Here are some points, each followed by its number:
[  6  -8   3   7 -30   4   0  -4  13 -15  -2  -5  10 -15   0  -4] 0
[ 17  -7  14 -30 -21  62  33  23   7  21  13  18  10  10 -56  39] 1
[ -6  -8   2   9  -3   0 -15  13   7 -14  -3   5 -23  -7 -15 -25] 2
[-19  28 -15 -15 -12 -28   0 -14   4  26  -6 -16 -27   9 -27 -34] 3
[ 44 -17  37 -49 -74  74  62   1  41 -14  -1  -5  21  12 -72  23] 4
[ -2 -34  13  24  59  58 -21  76  15   1 -19  40  -2  47   1  14] 5
[ -4   7   1   9  21 -32 -15  22 -29   8 -18   5   2 -11  33 -22] 6
[ 15  40  21 -28  17 -34  35  24 -48  21 -27 -37  -6  -5 -11 -55] 7
[  41  -48   38   -1   21  127   57   84   37    7   47   89    7   63 -127  127] 8
[  6   6  12  39  59 -39 -10  23 -64  -3   6  -5  35  -9 106  17] 9
[ 16 -18  23  17  37  50   8  61 -26   7   0  27  33  15  46  53] 10
[ 10  28  -4  -4  14 -29   5  -6 -47   7  16 -30   4 -24   2  -4] 11
[  5   9  -7 -28 -66 -58   5 -74  21 -11 -16 -39   5 -25  22 -36] 12
[-15  12 -15  -2  -5 -45 -30 -28  -9 -13   2 -17  -4 -24  15 -15] 13
[ -3 -25 -16  15   3  15 -20   0  26 -20   6  13   5   7  -1  12] 14
[ 18 -16  28  -3   9 111  43  30   4  -2  30  34  10  30 -62  76] 15
[-32  16 -35  16   5 -63 -44 -23  -7  -2   1 -20 -14 -24  34 -44] 16
[-16  12 -17   9   3 -27 -24 -35   3 -11   9  -7 -30 -21 -25 -32] 17
[ 11 -94  20  34 -42   9  -9 -18  86 -60 -26  34  27  24  94  16] 18
[ 16 -50  13  41   0   5 -19 -10  22 -38  -5  24  35   8  77  19] 19
[ -21    7    7   18   55 -120  -49   32  -31   15  -81  -18   22  -17  127  -99] 20
[ -48   42  -77   -4  -65 -127  -78 -127  -29  -36   45  -74   15 -103   60  -26] 21
[-15  16 -14   0   0 -14  -6 -19  -2   1   2 -17 -22 -13 -14 -20] 22
[ -7  12 -19 -17 -63 -75   1 -91  29 -19 -17 -39   0 -26  37 -43] 23
[ -9  22  -9   4   7 -57 -11  -3 -35   8 -12 -25  19 -12  64 -30] 24
[  8   8   5 -13 -43 -48  12 -50 -13 -12  -2 -35  37 -28  42 -14] 25
[-24  24 -23   4  -7 -51 -27 -44 -19  -9   6 -25  -3 -21  11 -13] 26
[ -5  60   6 -35  31 -49  24   9 -48  39 -16 -34 -13 -12 -21 -51] 27
[  4 -22  13  -2  64  85   4 123   5  40 -28  51  -2  40 -14  30] 28
[-37  33 -21  14  54   0 -41  16  -6  19  27  20 -72   7 -66 -15] 29
New points follow, each followed by the numbers of its three nearest points above, looking only along the 5 directions in which the numbered points spread most, nearest first.
[  10   37   16  -13   55  108   46   72  -47   49   48   31  -35   27 -123   73] 15 1 8
[  7  19   2  -3 -47 -35   9 -51 -21  -4   5 -32  33 -40  31   8] 25 26 13
[-29 -77 -26  67 -24 -97 -71 -58  78 -73 -63   7  22   9 127 -73] 18 19 23
[  9 -22   9  -9  -6   2  13  17  22  -3 -20   8  16   4  26 -12] 0 2 14
[ -6 -45  -6  15   5 -12 -35  21  28 -12 -15  27  13   8  64  10] 19 14 0
[ 24 -64   0  55 -37 -12 -27 -40  -3 -69  15   8  86 -35 127  57] 19 18 9
[  1 -52   5  42 -19   3 -24  -9  40 -41   8  29  39  11  68  27] 19 18 14
[  4  -1  -9 -10  22  22   8  24   5  17 -19   8 -37  19 -43 -14] 2 3 22
[ 16  16   5 -23   1  -6  21  25 -34  21  -7 -10   8  -4   9  -3] 11 6 7
[ -41   -6  -53   33  -33 -127 -102 -103    8  -66   -4  -57   17  -61  112  -52] 21 23 16
[  6  63  -5 -44 -34  -6  47 -45 -71  32  52 -39  22 -39 -56  41] 11 22 27
[ 12   2  15  -6   0  -4  21   4  -5   1  -1 -10  19   8  13   7] 0 2 6
[ -2  24   7   1   7 -66 -12 -11 -27   1 -24 -34  19 -25  69 -42] 24 6 16
[  8   1  19 -28 -13  45  37  26  38   7 -11   9 -17  22 -51 -12] 1 2 0
[ 51 -28  93  13  90 116  64 127 -37  24 -32  65  55  56   9  55] 28 10 5
[ 34  27  47 -35  19  62  60  60 -47  48 -10   4  18  15 -48  34] 1 15 10
